Turns in one plane each, and the order they were made in; the first pair answered:
V:
126; 89; 202; -81; 205; 115; 233; -44; 3; 144; 93; -102; -108; -108; -122; -30; -26; -243; 221; 114; -146; 236; 54; -78 -> 76; -96; -71; -318; 183; 252; 38; -39; 137; 42; 342; -29; -17; -64; 6; -10; -142; -157; 38; -127; -162; 40; 77; -45
78; 135; 142; 155; 174; -99; 87; 88; 58; 130; -221; -61; -48; 32; -425; 56; -120; -141; -44; 234; 91; 303; -209; -24 -> 2; -171; 61; -51; 238; 84; -130; 88; 80; -40; 248; -4; 217; -22; -92; 147; -342; -252; -255; 197; -142; -79; -257; 0
161; -68; 99; 222; 161; -132; 227; -114; -37; -242; 195; -101; 121; -79; 181; 9; -67; -101; 82; 386; -187; -184; -189; 87 -> 99; -151; -481; -175; -73; -33; 59; -29; 275; -260; 135; -5; -44; 75; 28; -63; -62; 273; -179; -216; 72; -175; -52; 99
K:
2; -8; 157; -79; 307; -6; -30; 4; -37; 143; 171; 32; -121; -26; -32; 114; -42; -106; 254; 45; -129; 104; 38; -2 -> 8; -58; -103; -168; 261; -75; -65; -46; 95; 137; 2; 81; -245; 88; -139; 51; -19; 96; 196; -95; -19; 105; 19; 58
102; -159; 234; 105; 229; 50; 126; 7; -151; -35; 287; -168; 123; -134; -140; -244; -295; -231; 79; 41; -113; 9; 79; -117 -> 110; -188; 31; -117; 250; 58; 48; 22; -11; 105; 293; -116; -102; -37; -257; -244; -318; -84; 115; -204; -46; 72; 129; -133
-76; -111; -69; -128; 128; 120; -44; -54; 86; 24; 344; 66; -6; 12; 69; 18; -33; 17; 29; -118; -197; -172; 47; 60 -> -81; -97; -266; -146; 84; 43; -53; -107; 122; -31; 183; 112; -59; 89; 8; -51; -11; 171; -24; -191; -68; -193; -11; 108
145; 16; 144; -3; -15; 125; 55; 43; -39; 75; 8; 34; -186; -94; -186; 127; 111; -193; 179; 59; 40; 277; 89; -59 -> 158; 6; 14; -63; -31; 83; 54; 23; 52; 87; -65; 51; -258; -40; -237; 97; 129; -83; 186; 10; 129; 267; 59; -24
G:
-16; -166; -50; -88; 146; -100; 21; -195; -20; -58; 57; 57; -13; 70; 98; -53; -96; 23; 70; 190; -74; -299; -208; 121 -> -27; -170; -54; -209; 155; -40; -26; -154; 23; -30; 150; 67; -42; 51; 80; -26; -150; 28; 55; 86; -91; -297; -155; 71
-73; -8; -351; -163; 524; -187; -183; -56; 79; 633; 361; 8; -282; 227; -45; 55; -238; -62; 50; -133; -91; -339; -263; 265 -> -104; -29; -71; -102; 423; 54; -228; 139; -98; 485; 674; -108; 21; 16; 146; 230; -276; -386; -60; -105; -269; -329; -76; 179
-224; 65; 148; -242; -6; 258; -94; 131; -13; -118; 379; -118; 236; -239; 188; 352; -218; -126; -49; -172; -392; -121; -21; 233 -> -208; 212; 321; 230; 10; -28; 141; -63; -181; -294; -45; -137; 360; -239; 200; 217; -77; -110; 36; 255; -300; -79; -263; 345
Pairs:
Between the rows of a pair lie 2 to 3 turns.
-11; -173; -264; -84; 31; 93; -301; 17; 272; -155; 424; -1; -249; 78; 72; 2; -161; 108; -245; -80; 26; -303; 135; -198 -> 92; 180; -180; 239; -142; -110; -44; 54; 241; -69; -168; -51; -416; 140; -243; -101; 122; 228; -140; -61; 358; 80; 137; -211  V G K
27; 66; 181; 60; 74; -72; 113; 12; 7; 241; -60; -37; -248; -43; -135; 95; 42; -142; 235; 144; -33; 244; -9; -49 -> -17; -120; -203; -291; 18; 17; -97; -4; 229; 123; 63; 85; -247; 50; -79; 38; -54; 92; 26; -195; 70; 81; 46; -21  K V V
7; 35; 331; 47; 168; 46; 101; 69; -195; -3; 208; -140; 71; -138; 92; 90; -100; -173; 187; 177; -214; -170; 29; -18 -> 27; 102; -197; -160; 77; -112; 94; -16; 108; 101; -214; 11; -247; 124; -241; -105; -8; 280; 122; -191; 153; -71; -4; 31  K V K
9; -289; -197; -106; 36; -99; -86; -242; 200; -32; -169; 111; 79; 180; -68; -8; -26; 462; 253; 75; -95; -260; -131; 56 -> 0; -342; -205; -161; 64; -48; -131; -226; 204; -60; -66; 110; 92; 143; -22; 45; -64; 427; 211; 73; -136; -306; -110; 72  K G
115; 43; -23; -56; -219; 108; -146; 20; -83; -257; 116; 63; 249; -183; 42; 145; 51; -244; -169; -291; -60; -75; 466; 10 -> 123; 95; 80; 204; -228; 2; -11; -52; -124; -357; -82; 24; 325; -211; 52; 93; 148; -271; -155; -80; -23; -41; 357; 11  K G
-71; 38; 182; 170; -213; 55; 4; 9; -45; -211; -214; -174; 352; -142; 92; -34; 95; -103; -206; 188; -100; -32; -82; -37 -> -61; -46; -114; 52; -164; -93; -24; -149; 97; -206; -365; -64; 239; 25; 19; -166; 66; 179; -194; 128; 38; -106; -195; 54  G G K
68; 24; -213; 2; -135; 115; -435; -19; 212; 200; 105; -70; 265; -126; 160; -13; -48; 205; -232; -85; 171; -116; 97; 12 -> 77; 66; -157; 186; -151; -3; -347; -79; 144; 102; -114; -94; 349; -126; 196; -71; 24; 212; -211; 80; 268; -136; -19; 42  K G G
34; -265; -79; -171; 169; 156; -184; -7; 126; -52; 278; 38; 70; -23; 35; 45; -274; -56; -108; 110; -54; -246; -37; 56 -> 75; -13; -51; -219; -14; 235; -111; 233; 184; 119; 99; -20; -115; 5; -261; 115; -143; -60; -123; -208; 108; 106; 198; -10  V G
-11; -157; -38; -354; -98; 134; 49; 71; 48; -121; 196; 30; -148; -129; 298; 59; 120; 28; -16; -134; -128; -220; -49; 10 -> 14; -39; 66; -11; -85; -91; 203; -59; -66; -232; -167; 19; -64; -124; 292; -48; 218; 54; 36; 179; -50; -223; -228; 67  G G
52; -36; -5; -308; -25; 160; -360; -281; -67; 289; 203; 159; -138; 219; 52; -73; -30; 51; -47; -155; 135; 6; 39; -162 -> 87; 45; 338; -92; 5; 164; -276; -209; -268; 284; 318; 46; -9; 32; 146; 3; -1; -218; 45; 75; 18; 69; 74; -188  G G K
104; -89; 83; 85; -124; 254; 53; 137; 297; -84; -48; -48; 72; 62; 24; 115; 81; -171; -104; 20; 119; -265; 347; -274 -> 102; -116; 57; 165; -138; 167; 72; 73; 285; -200; -119; -38; 129; 89; 70; 49; 98; -131; -121; 120; 151; -346; 256; -223  G V
56; 218; -50; 196; -370; 140; 45; -21; 105; -201; -75; 11; -165; -1; -265; -24; 265; 15; -476; -142; 54; -123; 189; -66 -> 36; -41; 92; 291; -13; 22; 42; -250; -22; -260; 163; 37; -34; -37; 62; -47; 58; -121; -329; 332; -233; -475; -87; 20  V G V
62; 226; 169; 94; -16; 243; 74; 152; -50; -76; 1; -166; 61; -111; -99; 129; 58; -220; 133; 41; 48; 226; 130; 102 -> 9; 125; 68; 67; -120; 326; 14; 134; -48; -279; 63; -143; 255; -107; 48; 107; 0; -198; -42; 6; 27; 84; 100; 142  V K G
67; 161; -157; -3; -266; 31; -18; 116; 50; -159; -118; 28; 198; 188; 25; 103; 60; -98; -239; -103; 137; 71; 66; 79 -> 50; 56; -31; -96; -152; 98; -85; 136; -1; -78; 204; -4; 253; 130; 141; 200; -47; -259; -178; -66; -57; -18; 103; 76  V V K
135; -97; 152; -160; -206; 19; -304; -13; -204; -130; 23; -158; 165; -13; 217; 163; -178; 108; -199; -302; 163; -93; 112; 50 -> 202; 90; 368; 7; -225; -68; -179; 55; -309; 68; -157; -221; -7; -28; 21; 184; -41; 14; -6; -195; 187; 145; 176; 25  V K K
53; 146; 138; 132; -93; 47; 112; -30; -223; 52; -134; -52; -38; -123; -232; -104; 80; 59; 130; 1; 296; 79; -117; 261 -> 20; 88; 58; 125; -88; 44; 116; -74; -179; 37; -190; -38; -18; -101; -232; -149; 90; 123; 61; -49; 336; 41; -164; 264  G K
6; 21; 143; 81; 36; 3; -254; 179; -107; -164; 225; 74; 71; -130; -9; 56; 69; 16; 24; -22; -19; 19; 10; -299 -> 27; 43; 160; 174; -7; -3; -216; 169; -160; -167; 189; 52; 73; -136; -9; 44; 118; -26; 32; 33; -8; 45; -16; -335  K G
25; 16; -134; -144; -100; 133; -50; 127; 113; -80; 35; -64; -3; -78; -52; 44; -33; 70; -102; -272; 64; 48; 144; -51 -> -15; -8; -39; 120; -118; 54; -6; 48; -35; -274; -29; -89; 224; -140; 128; -5; -30; -24; -141; 26; 9; -72; 17; -36  G G V
-153; -159; -350; -153; -133; 43; -176; 131; 221; -124; -56; 98; 87; -94; 114; -1; -84; 216; -320; -236; 172; -192; 17; -6 -> -149; -220; 1; -78; -22; 173; -151; 175; 54; -128; 251; 31; 218; -274; 278; 118; -154; -89; -209; -7; -119; -245; 54; -65  V K V
-14; -228; 74; -39; 211; -32; -34; -110; -125; -57; 248; 21; 196; -41; 212; 46; -126; -140; 43; 188; -266; -243; -83; 24 -> -21; -256; -278; -280; 240; -61; -94; -183; 89; 93; 118; 105; -110; 159; 24; -41; -114; 154; 24; -118; -87; -237; -75; 49  K K
84; 97; -14; -66; -2; -87; -149; 126; 128; 27; -156; -33; -75; 11; -86; -50; 20; 108; 20; -155; 208; 196; -71; -194 -> 92; 6; 221; -103; 178; -48; -173; 115; 75; 146; 114; -42; -51; -53; 14; 53; -94; -67; 179; -17; 39; 148; -68; -222  V K
225; 37; 126; 113; 199; 4; -22; -76; -88; -154; -354; 311; -15; -26; 207; -47; -172; -104; 234; 313; 60; -373; -219; 10 -> 211; -20; -18; 24; 241; 7; -33; -122; -27; -134; -380; 361; -82; 43; 163; -96; -202; 15; 209; 202; 82; -421; -226; 21  G K
-68; -252; -129; -131; 308; -46; -64; -226; 94; 37; 137; 157; -160; 179; 83; -115; -91; 79; 171; 93; -108; -249; -175; 76 -> -92; -265; -260; -87; 125; -91; -61; -227; 107; -140; -32; 170; 4; 203; 115; -173; -20; 179; -39; 64; -2; -305; -208; 123  G K K
-60; 71; 99; 262; -10; 10; 311; 90; 64; 172; -196; 209; -183; 168; 39; 26; 130; -80; 74; 105; -279; 206; -152; -177 -> -130; 7; -213; 51; -91; 64; 184; 128; 214; 103; -173; 297; -231; 265; -2; 4; 118; 103; -90; -221; -165; 149; -96; -177  V V
42; 104; 278; 38; 108; 87; 12; 156; -78; 192; 161; -121; -76; -84; -36; 93; -41; -168; 170; 33; -92; 130; 107; -60 -> 14; -92; 91; -170; 205; 106; -114; 103; 33; 144; 291; -28; -45; -28; 84; 71; -177; -45; 105; -42; -164; -79; 42; -2  G K V
7; 116; 66; 8; 116; 22; 38; -9; -1; 302; 232; 26; -187; -18; -205; 129; -125; -175; 220; 18; -70; 96; 168; 46 -> -3; 128; -226; 223; -25; -178; 100; -142; 54; 76; -229; 99; -129; 96; -231; -61; 22; 90; 58; 89; 196; 48; 17; 140  K K
-106; -64; -199; -228; -51; 236; -257; 148; 234; -3; 91; 61; -33; -14; -65; 112; 11; 192; -160; -367; 60; 57; 90; -24 -> -111; -164; -39; -264; 152; 243; -290; 82; 161; 85; 330; 87; -49; -53; 35; 176; -109; 56; 4; -201; -110; -36; 60; -22  V V K
120; 4; -250; -225; 146; -42; -198; -27; 121; 274; -53; -5; 40; 39; -202; -47; 105; 131; -215; -210; 133; 40; 40; -12 -> 70; 44; -36; -13; -23; 130; -193; 108; -45; 14; 48; -107; 376; -168; -28; 30; 144; -97; -360; -118; 50; 41; 113; -38  G K G
28; -39; 116; 284; 80; -211; 165; -159; -112; 5; -320; 14; 36; -62; 24; -117; -11; -136; 220; 329; 62; -32; -314; 183 -> 61; 38; 114; -144; 114; -13; 67; 64; 62; 417; -118; -3; -386; -31; -247; 15; -54; -140; 375; -116; 70; 231; -25; 76  G G V
3; 54; -58; 87; 30; -168; 32; -72; 0; -100; -349; 159; -158; 141; -26; -16; 107; 254; 125; 84; 7; 113; -139; -94 -> 12; -14; -129; -36; 119; -146; -1; -80; 48; -14; -284; 161; -259; 147; -43; -8; 61; 267; 157; 4; -52; 87; -133; -80  K G
-162; -107; -165; -180; 248; -154; -81; -208; 81; 173; -98; 68; -116; 212; 16; -94; -32; 136; 56; -78; 90; -108; -48; 88 -> -216; -99; -141; 17; 42; -94; -78; -162; 27; -156; -205; 64; 195; 129; 162; -130; 36; 123; -187; -53; 121; -176; -41; 131  G K K
-117; -141; 40; 263; 195; -169; 188; -208; -53; -188; -119; -2; 206; -10; 152; -73; 109; 0; 65; 368; 40; -215; -288; 74 -> -178; -296; -327; -189; 52; 119; -73; -21; 186; -204; 155; 100; 173; 38; 158; -10; 10; 128; -199; -166; 86; -301; -83; 48  V G
